Which row each row swaps with, under one turn or mirror
The rows were stretched afterwards, more along some directions than others.
q651: [-12  17  -8  -5  38   3  14  -8 -14  37 -19  19  20  -2   7 -20 -21]
q293: [  4  -1  -5   0  27 -35  30   4   0  25  -5  -5  -4  -5 -14  -8  22]
q324: [ -2  19  -3  19   9   4  26  -7   4  23   2   2  13  -1  -8 -22   0]
q257: [-24  30  -5  -7  54 -11  28   7  -6  39  -8  12  -5  -9   7  -9 -11]
q328: [ -4   7  -6  12  -2  -5  36   0   4  29  -4  -2  15   0  14 -10 -11]
q235: [  7  23   6 -24  10 -14  33  -3  -3  20   0  18  -3   6 -21   5  -7]
q611: [-4 20 -3 -1 12  4 31 12  9 22  1 -3 16 -5 13 -9  0]
q84: [ 1 14 -4 -5 -1  4 33 -2  8 26 -5 -2 27  1  5 -8 -7]
q310: [  0  -9   9  11  34 -12   3  13  -3  17 -29  16   2 -14 -17 -12  -5]
q735: [ -6 -13 -19  27  23  -6  -4  -9  -5  22 -15  12   0  -1  -9  -6 -16]
q45: [-14  -7  -9  22   6   6  24   5   7  22  -5   1  16  -9  -1 -23   6]
q632: [ 14  -5  -2 -12  19 -32  19  -2  -4  17  -1 -15   0  -4 -16 -15  10]
q784: [ -4  16  -1 -19   0 -17  22  -3  -6  18  18   3 -10  -3  -8  12 -10]
q780: [ -1   8  13   1  25 -17  18   5 -12  23 -21  21   3  -8 -25 -15   1]
q791: [ -9  -8 -12  27  19   6  -9  -1 -10  21 -14  13   8  -3  -7 -11 -16]
q82: [-23   9  -9   4  31   2  19  -9 -10  42 -15  18  15   2   5 -23 -21]
q423: [ -2   7  -4   0  -1   1  34   2   8  23  -5  -6  24  -1  12 -11  -5]
q179: [ -3  -4   7  -3  15 -37  35  -1  -3  25   0   1  -9   1 -13 -12  16]
q719: [-13  17  -8  -2  34 -10  22 -11 -21  49 -16  19   5   1   6 -26 -23]
q272: [  1   8  -6 -19  11  -3  20 -12 -13  37 -12   7  16  -4  -1 -29 -22]
q134: [ -1   1   5   4  36 -14  11   9 -11  26 -27  31  -2  -9 -21 -12 -12]
q331: [-10  15  -6  -6  37  -1  15  -8 -16  41 -22  17  17  -2   6 -26 -20]
q593: [  9  11 -11   8  43 -15   1  -4  -7  17 -13  17   3  -4  -8  -3  -5]
q42: [ 16   6  -6  -7  15 -33  27  -1  -1  24   7  -1  -4  -3 -16  -9  14]
q522: [  4   5  -8  10   4   8  21   2   8  19  -9  -5  31  -4   6 -13  -4]
q812: [  5  -7  -3  12  15 -30  27 -13  -7  32  -9  -1   1   2 -20 -26  15]
q340: [-16  18  -3 -28  11 -16  31  10  -5  30  14  -1 -11  -1   2  13 -11]
q866: [-11   9  12  -3  33 -28  28  15  -3  29 -21   9  -2 -14  -3   0  -4]
q270: [  1  -5  13   2  18 -17  18  11 -14  23 -19  13  -7  -3 -16 -19  -4]
q319: [-19  22  -2 -15  35  -7  23   7 -10  44 -11  11   4 -13  -2 -20  -7]
q367: [-11  -8 -13  10  31  -9   0   0  -8  26 -17  16 -10  -7  -9   5 -18]
q576: [ -7  -7 -11   4  15   0  18   7   4  20 -15  -2  20 -14  22 -11 -18]
q13: [  1  -5  10  -2  31 -17   7  15  -4  11 -24   4   5 -15 -11  -4 -10]
q183: [ -6  18  -4   2   6  -1  27   4  10  34  -5  -4  24  -4  11  -5 -12]
q855: [-13  17  -6   0  39   9  15  -5 -16  37 -16  24  11   0  -1 -33 -13]
q596: [-10  29   2 -31   9 -21  28   4  -6  25  13   6 -11  -3  -2  18 -21]
q676: [ -1  -4  10  11  37 -30  12  11  -3  32 -34  12  -2 -11 -15  -8   1]
q283: [  5   2   1 -17  23 -35  27   4  -2  23   5  -6 -10  -4 -13  -9  15]
q512: [-13  22  -4 -21  34   2  22  -5 -16  37 -12  17  15  -1   3 -21 -18]
q518: [  5  -5  -3   2  30 -35  18  11  -9  22  -2  -8 -11  -6   1 -14  12]

q340 is swapped with q791
q45 is swapped with q319
q272 is swapped with q576

Which row each row swaps with, under one turn or mirror
The rows were stretched afterwards, more along some directions than others.
q159: [ -4   7  -6   7  -1  -5  -7   7   0   0   8   8 -13   9  -5 -22  -3]
q360: [ -1  -7  -2  -5   4   3 -10  12  11   7  -1   6  -7  17   0  -2 -10]
q154: [ 15   8   3 -10  -4 -13   7  -9  -7 -18 -12   2  -7  -3   8  14  18]
q28: [-11  -2  19   8   2   1  -8  16   2 -11   4  -5 -10   8 -22  -8 -15]
q569: [ -8   2   9  12   4  -2   8  16  -2  -9  -4 -13   3  -2 -10  -6 -17]
q262: [  0  -5 -12   1   1   6  -1   1   5  12  -2 -13  15  -4  10   9  -5]
q561: [-13 -17  -6  -3  -1  15  -9   4   0  -8  -3  -3   4  -9   3   0   3]
q973: [ 10  -9  -8  -6   8   5 -19  -4   5  15  10   5  -3  -6  11 -25 -17]
q934: [  9  -3 -14   6   4  16 -13  14  10   6  -2  19  11   2  -9 -21 -12]
q79: [-13   6  11   7   6   9  -1  -1   9  14  -3 -25  11  -4  -3   8  -6]
q190: [  7   9  15  -1  -2 -20   0  -6 -19 -25  -2 -16 -14   1  -6  -1   7]
q712: [-11  -2   4  11   9  12   2  17  11  10 -10  -7   7  11 -12  -2 -17]
q614: [ 19   9  16   1   5 -13   4  -1   8  -2   8 -16 -19  19  -4 -12  -7]
q303: [  0   7   8  -2   6   7   1   2  12  19  -1 -13  -8  10   8 -20  -9]
q802: [ 10   4  10   3   9 -12   3 -11  -8 -11  -3  -9 -10  -6 -12 -14   3]
q535: [ -3  -3  -6  -2 -13   1 -10  -7 -17 -13   0   2  -8  -7  13  -3  11]
q101: [ -4  -3  23   2   7  -5  -1  -5 -11 -19   1 -10 -20   4 -13 -13  -4]
q232: [ -4   2  -1   4   1   0   0  10  12  21   6 -13   1   5  17  -4 -17]
q764: [ -4 -13   1  11  -5  -4   4  17   3 -20  12  14 -22   2   6 -15  -8]
q236: [  7   0   7 -11  -2 -16   6  -9  -9 -11  -7  -9 -19   7  23  14  10]
q260: [ 27 -23 -10  -1   5   5  -2  -1   0 -20   7  -1 -15   1  10 -26  -2]
q799: [ -2   9  -3   5 -12  -4   2   4 -18 -17   5   0  -5  -5   0   0   0]
q652: [  7   3   2   3  -1   2   6  -1  -4 -10  -8   1  -3  -6  12  -3   3]
q752: [ -1   1  -9  -6 -14  -9  -3  -1 -13 -12  11   5   7  -8  -9  26   9]
q887: [  1   9   9   4   4 -11 -16   5   7   7  -4  11 -14  16  -1 -30  -4]
q112: [  7  -5   0  11   0   9  -8  18   3 -12  13  11 -12   7 -10 -30 -22]
q450: [ 19  -6  13  -5  15   1  -3 -15   5  -9  -7 -24 -24   7  15 -36   1]
q22: [-14  -5   7   6  -9 -11  -3  12  -2 -14  -3  17 -11  -1   8  -1   2]
q989: [-23  -1   8  -2   4   7  -5 -11   0  10 -14 -17   8   0   6  -4  -1]
q174: [ 13   1  -4  -2   4  -5 -12   7   7  -2  -2  13 -22  14   0 -35  -9]
q844: [ 14 -14 -19  -9  -3   2  -4   3   0  -5   5  14   4 -10  10 -15  -1]
q81: [-12   1 -10   3  -4  -1   1  19   3   5  12   1  -6   5  -3   4  -1]
q56: [ 15 -11   4  -3  17  11 -13 -15   9  13   0 -12  -7  -2  10 -23 -13]
q523: [ 27 -10  -3  -2  14   2 -16 -13   4  -4   4  -5   3 -10  -1 -26  -6]
q3: [-18  -3   4   3 -13  -5   9  15  -3 -15  -4   6 -17  -1  11  12   1]
q823: [-10  -3   2  14   3   3   4  19   9   1   1   0   7   2 -27  -4 -12]
q929: [ -2   2  10   6  14   5 -11   1  -2  -1  -2  -7  -3  -4 -17 -27 -19]
q935: [ 13  -8   3  -3  11  -3  -1 -13 -12 -13 -10  -4  -7  -7   3  -9   1]
q164: [ 16 -13   4  -1   9  -6  -2   7   6 -11  15   4 -33   5   8 -30  -7]
q297: [ -3   2   3   6  -4 -13   6  13  -9 -16   1  -8   0   9 -17   2  -2]
q68: [-11  -4   1   1  -1  15  -1  -3  -5   0   1 -13  -7   0   2   4   4]
q705: [  7   5   0  -2   1   5  -5  12  15   3  -8  11   2  12 -12  -1  -3]
q858: [ 12 -15   5  -3  12  -2  -4 -11   7  -6 -10 -10  -6   4  13 -35  -8]
q661: [ 10 -15   7   6   0   9 -13   7   7 -10   5   3 -23   9  10 -37 -12]

q989 is swapped with q858
q561 is swapped with q450
q260 is swapped with q68

